(in the rows, 128 means zero)
The rows below fall into families. The same turns and mirrors carry the whole set onto itself and the rows of a family onto each other. For each named row, which other rows are in its family? Write them in the order they are listed.
These 18 rows form 6 families of 3 rows each.
Vopit: [111 135 127 129 140 124  95 134 120 143 101 116  99  92 138 132  75 122
 160]
povu: [124 142 119 147 153 105 100 133 125 126  83 111  96 128 141  91 106 131
 165]
gos: [103 129 125 133 146 116  82 118 130 136  94 106 107 105 141 112  77 134
 155]
tuva: [104 105 127 149 104 131 129 104  87 135 121  79 117 151 133 145 138 111
 141]
Kuli: [130 128 148 126 110 137 103 139 164 126 143 102 156 124 124 148 110 126
  99]
reti: [127 149 125 112 161 106 118 139 127 118 103 120 101 110 121 110 105 157
 163]
Kulo: [121 134 129 151 108 133 132 131 104 118 115  75 115 166 142 133 167 110
 141]
Sakan: [130 131 154 112 123 131 102 126 168 102 133 114 161 108 116 131 145 121
 115]
Kezat: [153 139 139 114 135 161 125 142 157  99 138 114 151 126 110 136 130  99
 130]
fufi: [155 140 165 115 123 154 119 129 156 126 148 121 158 120 123 119 137 129
 128]
revup: [124 103 121 139 103 122 142 105  87 142 123  65 125 134 138 139 127 127
 144]
Mudi: [ 96 141 115 134 124 137 151 114 105 108 123  62 124 139 139 123 155 118
 168]
keb: [125 118 152 136 100 141 106 138 160 103 148 102 156 105 133 139 114 123
 115]
nesa: [107 150 149 117 155 117 101 137 119 138 113 119 116 107 140  97 106 147
 187]
zetiv: [114 131 142 133 126 146 154 103 100 141 129  83 131 150 150 128 151 110
 175]
panag: [115 122 119 125 125 118 152  92 100 139 112  73 141 146 130 139 157 109
 147]
teza: [150 154 134 135 130 143 100 159 167 114 123 110 158 138 135 128 121 121
 114]
Kuno: [ 94 151 127 113 161 109  94 129 119 135  91 123 113 102 129 130 108 126
 170]

The rest of the family of tuva: gos, Kuli
The rest of the family of Kulo: povu, teza
The rest of the family of Mudi: reti, Kezat
The rest of the family of revup: Vopit, keb

The rows below fall into families. The same turns and mirrors carry the whole set onto itself and the rows of a family onto each other. For each named row, which other rows are in its family? Write them in the order they are listed.
These 18 rows form 3 families of 6 rows each.
pibu: [ 93 107 125 141 119 161  85 142 121 126]
zivuk: [144 142 114 136 130 143 115 187 103 104]
reku: [132 138  69 156  75 188 111 151 128 117]
Dil: [ 89 102 113 147 113 157  88 133 133 121]
Venim: [126 146  65 130  82 181 122 160 116 125]
Zeko: [116 100 103 132  92 146 122 136 170 121]
Zefi: [102  92  95 137  91 168 109 136 159 111]
Toru: [131 162 100 150  91 195 110 147 131  91]
Zodo: [144 142 117 147 127 132 113 193 133 110]
puf: [112 123 118 111 128 155 127 196 114 100]
zigob: [110 128 131 122 124 135 115 191 130  91]
bidid: [158 147 121 154 117 145 106 189 136 118]
gir: [149 158  87 133  92 186 124 153 120  92]
kiv: [102 115 120 103 126 165 116 192 122 107]
sez: [134 169 114 143  99 190 100 153 136  90]
lako: [129 107  99 122  89 154 120 138 173 127]
vos: [ 88 101 111 138 100 132 100 146 139 125]
kal: [122 136  73 124  74 177 122 160 123 143]

The rest of the family of pibu: bidid, kiv, sez, lako, kal
The rest of the family of zigob: zivuk, reku, Zefi, gir, vos

The rows below fall into families. The same turns and mirrors carry the whole set onto itself and the rows of a family onto each other. For each named row, which other rows are in its family? Write them in the order they are listed.
These 36 rows form 6 families of 6 rows each.
Feko: [127 139 135 123 152 137 144 108 152 109 126 159 142 174 101 171 116 125
 148 124  96 170 108  98 116 141 118 121 102 163 113 125 174 119  97 132
 152]
tagu: [129 140  84 155 170  86 134 136 110 149 133 207 123 129 152 132 102 143
 123 140  71 142 104 110 145 108 138 119  94 132 137 120 119 141 161 134
 100]
zulit: [134 137 148  99 134 117 124 113 130 117 137 178 129 144 110 110 156 124
 136 120  88 166 115  85 188 114 136 119  88 138 182 108 125 124 132 123
  87]
Suba: [147 138  98 149 167  85 133 129 127 146 124 213 133 142 154 127  84 126
 125 142  61 140 109 110 152 121 138 123 109 131 131 121 111 156 148 141
  93]
nefit: [146 142  91 152 168  83 133 125 130 139 124 218 134 141 150 127  89 128
 129 141  60 139 108 106 142 109 145 127 109 127 141 124 113 157 148 142
  96]
lasas: [126 140 120 116 146 122 124 108 127 117 147 168 132 141 105 111 166 137
 132 119  91 158 106  77 177  76 139 117  76 143 178 109 134 129 140 114
  96]
gepa: [149 106  93 116 106 106 122  98  78 130 129 169 118 159 136 134 103 147
 178 124 110 125 111 122 146 135 128 109  65 133 115 119 178 141 118 163
  81]
ror: [137 118  87 135 118 123 125  97  92 134 124 157 139 147 148 132 101 139
 142 121  98 115 102 130 149 121 135  80  53 143 116 128 170 133 107 171
  74]
zered: [165 116  93 124 111 112 119  81 111 117 118 177 141 168 135 126  91 126
 172 126  90 114 112 117 140 117 144 108  78 132 120 128 170 162  96 175
  75]
latam: [143 114  89 122 103 105 119  96  81 123 127 180 116 151 130 135 116 150
 177 127 105 124 111 119 127 127 143 110  61 121 146 125 178 128 110 167
  83]
dek: [121 140 130 131 157 143 143 110 153 110 126 154 144 168 104 170 117 125
 138 121  95 166 106 101 117 137 119 113  98 167 112 126 174 115  97 132
 152]
febu: [120 138 131 126 154 139 143 112 144 113 128 154 136 169 103 174 121 132
 144 122 101 170 106  99 118 140 115 117  96 165 111 123 177 114 103 129
 153]
pibo: [120 118  79 142 123 121 154 108 139 126 152 153  92 155 146 183  91 138
 114 110 132 121 122  71 148 116  98 121 104 170 128 153 148 155 136 143
 129]
raguv: [144  89  88 118 125 103 148 119  73 142 139 129 144 152 121 135 157 113
 125 119 138 138 121  88 165 111 142 140 122 179 130 132 149 149 134 144
 119]
zoveg: [130 130  91 147 118 125 150  94 169 111 132 177 108 156 138 176  90 115
 110 113 109 115 124  67 128 112 121 121 115 155 164 166 139 153 111 161
 123]
tig: [120 139 129 127 153 139 144 111 145 111 130 157 136 168 101 172 122 132
 146 121 101 170 106  98 115 137 117 119  97 164 117 124 177 112 102 129
 155]
Milas: [134 129 130 103 148 122 129 114 123 129 150 150 134 150 118 110 144 133
 130 117  99 160 109  87 211 100 117 114  82 160 133  98 130 146 148 110
  88]
buf: [146 141 121 114 150 122 122  96 149 111 143 168 148 157 104 106 149 123
 138 119  84 151 108  71 181  67 141 123  89 147 159 108 130 158 131 116
  93]
besaf: [147 107  86 136 131 115 146 101 105 129 122 144 170 147 119 128 158  94
 109 120 112 126 118  84 144  87 169 129 124 172 160 148 141 149 108 160
 114]
libuf: [136 117  93 129 109 109 147 100 148 111 145 179  85 164 132 181  93 132
 142 116 125 127 131  62 132 127 108 146 121 151 155 154 147 158 127 149
 130]
zis: [153 121 105 124 106 114 121  88 108 120 112 183 140 156 140 127  96 123
 160 125  85 118 112 125 138 135 148  96  74 125 140 131 164 138  89 182
  71]
Fot: [125 118 113 124 104 114 154 113 142 119 138 179  83 154 144 182  91 124
 125 115 123 134 131  77 144 160 105 128 117 152 162 154 138 136 123 157
 121]
Fidod: [142 121  71 143 122 119 120  88  98 125 128 163 140 149 135 132 108 145
 155 122  96 109 100 119 132  92 146  92  55 137 124 130 176 143 107 167
  83]
rav: [153 128 131  95 142 114 123 102 133 114 146 167 133 163 104 107 142 129
 154 121  96 162 115  75 197  93 125 137  95 149 144  98 133 161 141 111
  93]
Poz: [122 141 129 130 157 141 144 107 152 110 126 155 144 169 103 171 117 127
 140 122  95 167 105  97 116 132 119 114  96 167 113 125 176 119  97 132
 152]
fudu: [125 140 136 125 152 138 142 108 153 109 124 161 139 171 101 171 118 125
 147 123  95 171 109  98 115 142 119 120 102 162 118 125 174 116  96 133
 151]
Lak: [107 127  86 148 116 125 153 113 139 123 145 165  89 140 146 184 106 135
 103 110 124 124 120  75 134 123 111 112  98 157 163 163 145 127 130 152
 126]
bosef: [152  95 122 108 113 102 148 115  91 133 116 156 151 152 122 129 153  89
 123 124 120 143 130  95 158 144 157 139 137 163 165 141 135 135 110 165
 105]
zuba: [141 134 100 141 158  76 133 137 108 145 131 219 114 139 149 132  96 138
 140 143  71 150 114 108 147 132 134 134 105 124 141 117 118 143 161 136
  98]
dudo: [136 138 147 104 144 129 129 110 141 124 137 163 147 148 121 106 141 114
 117 119  83 159 110  91 206 110 131 103  88 154 155 106 120 137 128 125
  79]
muzel: [131  99  92 125 120 105 147 121  73 139 131 143 141 139 117 135 176 113
 116 119 128 141 119  91 146 112 158 133 114 166 170 143 146 122 126 154
 118]
kop: [165  93 100 111 119  97 144 103  97 126 126 155 152 166 110 128 150  97
 142 124 122 138 129  80 149 112 158 158 141 164 151 136 142 161 114 156
 116]
sasi: [146 131  93 141 162  75 133 132 111 142 132 218 116 144 146 131  95 141
 147 144  73 148 113 104 143 120 136 140 107 125 136 116 120 153 162 133
 102]
Zapur: [132 122 104 137 118 127 155 101 163 121 135 165 109 160 153 175  74 110
 104 111 114 118 127  77 154 136 105 115 118 166 135 159 134 157 114 159
 115]
tesip: [146  98 102 124 129 118 151 112  98 142 121 131 170 150 133 127 144  87
  98 118 117 130 120  98 171 118 151 118 128 182 134 142 135 149 110 162
 105]
nitib: [134 137  81 153 171  85 135 134 111 151 135 201 125 136 154 131  96 142
 125 140  72 141 105 108 151 107 133 122  96 136 123 116 120 150 164 131
 101]

The rest of the family of Lak: pibo, zoveg, libuf, Fot, Zapur
The rest of the family of bosef: raguv, besaf, muzel, kop, tesip
The rest of the family of febu: Feko, dek, tig, Poz, fudu
The rest of the family of latam: gepa, ror, zered, zis, Fidod

